(in the rows, 128 means zero)
Where one turn sends some rows of the set: a few examples, then the rows asked
k_105: [ 98 120 164 114 125 153 152 135 133 142 150 158 136 150 119  88 113 140
 181 144 127 115 115]
k_910: [112 149 121  64 132 129 148 119 135 136 155 135 113 125 131 124 110 116
 126 184 141 117 140]
k_933: [141 161 163 142 142 135 155 125 152 122 123 125 142 167 155 122 180 114
 121 144 150 136 140]
k_31: [128 113 117  82 129 122 134  97 119 130 142 152 134 126 117 147  88 135
 157 174 156 116 156]
k_157: [121 142 149 118 144 182 181 138 142 127 113 139 125 162 150 135 148 126
 150 136 151 120 107]
k_481: [141 150 116 115 127 134 128 140 120 134 161 109 176 124 166 107 120 143
 119 152 133 128 131]
k_724: [142 133 146 144  59 128 180 114 114 140 137 155 134 147 116 119 146 120
 136 133 126 139 154]
k_672: [120 172 145  94 139 135 159 134 152 132 146 122 117 146 150 111 157 105
 108 170 139 127 132]
k_673: [140 143 120 119 119 117 122 159 125 101 123 136 161 128 151 121 147 145
 107 147 117 144 136]
k_122: [151 118 128 118 165 138 160 108 104 154 165 148 110 141 138 124 137 141
 158 136 168  83 165]
k_71: [122 115 148 141  89 128 170 110 118 158 132 171 145 135  93 121 140 108
 138 118 130 117 140]
k_550: [126 138 144 105  94 130 134  94 105 162 128 149 136 131 119 148 105 164
 122 148 151 151 160]
k_526: [131 125 144 164 142 116 130  86 131 145 156 123 142 120 145 116  95 128
 129 127 140  91 153]
k_296: [125 112 123 151 124 109 116  97 123 148 118 133 140 144 150 123 138  99
 109 103 132 140 132]
k_456: [151 111 133 121 158 122 154 127 109 121 126 175  94 144 122 138 164 143
 145 132 153 101 170]
k_434: [102  91 143 134 143 108 104 110 143 139 101 150 132 124 147 120 125 131
 139 111 134 122 140]
k_59: [111 143 149  94 133 167 171 138 130 151  98 144 120 114 129 128 148 117
 132 154 148 116 112]
k_337: [149 115 138  99 118 152 132 111 152 116 146 130  75 126 161 116 130 152
 172 166 135 104 137]
k_34: [146 123 129 122 134 112 135 153 120  95 105 171 120 139 130 137 170 146
 120 137 127 131 156]
k_629: [135 139 146 135 130 172 167 116 135 122 135 141 137 194 156 150 128 154
 156 123 155 138 129]
k_858: [140 112 138 107 132 117 126 118 138 104 129 142 132 113 152 109 138 149
 139 184  94 128 106]
k_610: [130 119 145 135 139 122 115  95 141 127 143 137 158  98 152 106 102 145
 130 162 111 107 127]
k_468: [146 137 119 114 151 145 146 113 109 160 182 114 151 130 159 108 114 140
 145 146 157  97 145]
k_343: [142 122 136 165 137 103 157  99 119 140 154 113 101 156 137 131 124 113
 137 115 154  96 160]
k_452: [172 134 118 116  98 154 144  98 132 126 162 112  83 146 165 118 143 121
 142 157 135 121 129]
k_860: [101 107 156 126 122 141 156 120 128 159 139 173 147 136  95 106 124 118
 161 124 130 105 122]
k_29: [139 146 154 131  62 138 175 129 119 123 149 141 123 160 139 101 134 142
 158 153 124 149 149]
k_664: [151 101 136 131 133 121 129  90 119 120 119 155 158 145 122 157 112 142
 170 148 168 125 164]
k_495: [159 134 112 142 101 133 136  91 118 141 149 113 115 155 159 122 147  95
 111 127 134 138 127]
k_993: [152 116 129 138 131  97 167 122 117 116 140 117  75 170 137 136 159 117
 146 137 138 118 138]
k_424: [117 140 163 117  96 151 162 139 129 124 156 142 125 162 141  85 118 153
 180 159 125 137 128]
k_180: [113 141 147  88 109 140 147 115 112 168 106 148 123  99 113 134 127 136
 116 161 147 133 137]
k_809: [150 110 130 109 128 105 152 131 126  98 127 132  91 148 144 124 166 134
 147 172 109 133 112]
k_11: [137 137 144 129 105 146 143  93 117 140 142 146 142 179 140 157 107 172
 142 128 155 154 156]
k_973: [114  93 150 108 141 130 113 117 157 122 115 149 100 115 153 117 121 157
 171 142 135 105 143]
k_972: [157 125 158 160 140 128 140 103 136 116 109 142 162 166 141 145 159 133
 153 134 165 135 156]

k_34 -> k_456
k_11 -> k_550
k_860 -> k_105
Now find these:
k_343 -> k_526
k_910 -> k_672
k_495 -> k_296

Where one turn sends some rows of the set: a few examples, then the rows asked
k_347: [122 175 122 138 122 127 133  86 170 109 128 103]
k_766: [121 144 162 102 184  95 169 103 117 135 106 100]
k_975: [129 122 120 107 165 150 160 117 127 169 113 118]
k_88: [111 191 118 139 124 132 141 101 149 104 130  99]
k_513: [141 181 125 134 127 166 140 114 139 115 115 113]
k_53: [124 127 109 110 160 100 177 103 152 155 111  99]
k_744: [ 92 177 148 130 190 112 123 111 116 139 119 143]
k_870: [124 182 126 134 119 139 132  87 150 103 129 110]
k_987: [ 97 176 132 129 196 121 139 136 118 147 104 134]
k_387: [ 93 177 138 129 193 122 130 124 113 144 113 141]
k_148: [146 175 123 139 133 164 145 123 154 126 108 107]
k_202: [124 133 122 109 154  84 174  86 146 139 119 103]
k_264: [141 193 139 143 129 151 146 118 138 110 121 108]
k_323: [108 144 145  97 184  98 174 107 118 136 103  95]
k_887: [ 96 176 153 135 189  96 126 105 127 137 121 140]
k_4: [112 174 117 149 135 137 131 107 183 130 127  96]
k_354: [ 95 126 144  99 189 130 143 104 125 157 115 106]
k_788: [136 128 137 105 159 154 150 104 110 159 122 129]
k_905: [138 134 150 105 152 136 147  87 103 143 131 133]
k_154: [131 182 127 132 122 156 135  99 138 106 125 113]
k_288: [102 177 130 134 198 111 148 141 130 150  99 127]
k_114: [126 138 174 106 186 104 158  97 121 142 113 107]
k_212: [104 182 114 141 128 132 135 100 169 116 131  96]
k_237: [121 130 175 105 188 116 145  96 123 150 117 113]
k_828: [138 169 119 145 134 137 144 111 187 130 112  96]
k_527: [136 139 150 106 149 110 153  73 112 130 135 127]
k_159: [108 127 163 103 190 128 138  98 125 157 120 112]
k_962: [130 139 140 108 148  87 165  73 129 130 128 115]
k_907: [145 170 121 145 136 154 146 123 174 131 106 101]
k_849: [ 90 133 134  94 188 122 153 108 123 152 110  99]
k_958: [125 123 108 108 166 128 171 116 145 167 108 105]
k_607: [149 186 143 150 136 157 141 125 151 125 118 108]
k_258: [104 175 145 139 194  83 143 120 145 144 107 127]
k_179: [128 170 120 143 129 126 138  96 184 121 120  98]
k_489: [128 170 128 153 140 148 132 117 183 139 123  99]
k_674: [ 95 138 133  95 185 110 167 110 120 142 106  94]
k_484: [144 176 138 154 141 156 137 125 171 136 119 104]
k_929: [105 173 136 138 199  94 149 134 141 147  99 124]
k_5: [100 175 151 139 192  83 133 108 140 138 115 132]
k_260: [126 196 129 137 125 141 145 108 137 101 126 104]

k_484 -> k_607
k_674 -> k_849
Now find these:
k_929 -> k_288
k_513 -> k_154
k_527 -> k_962

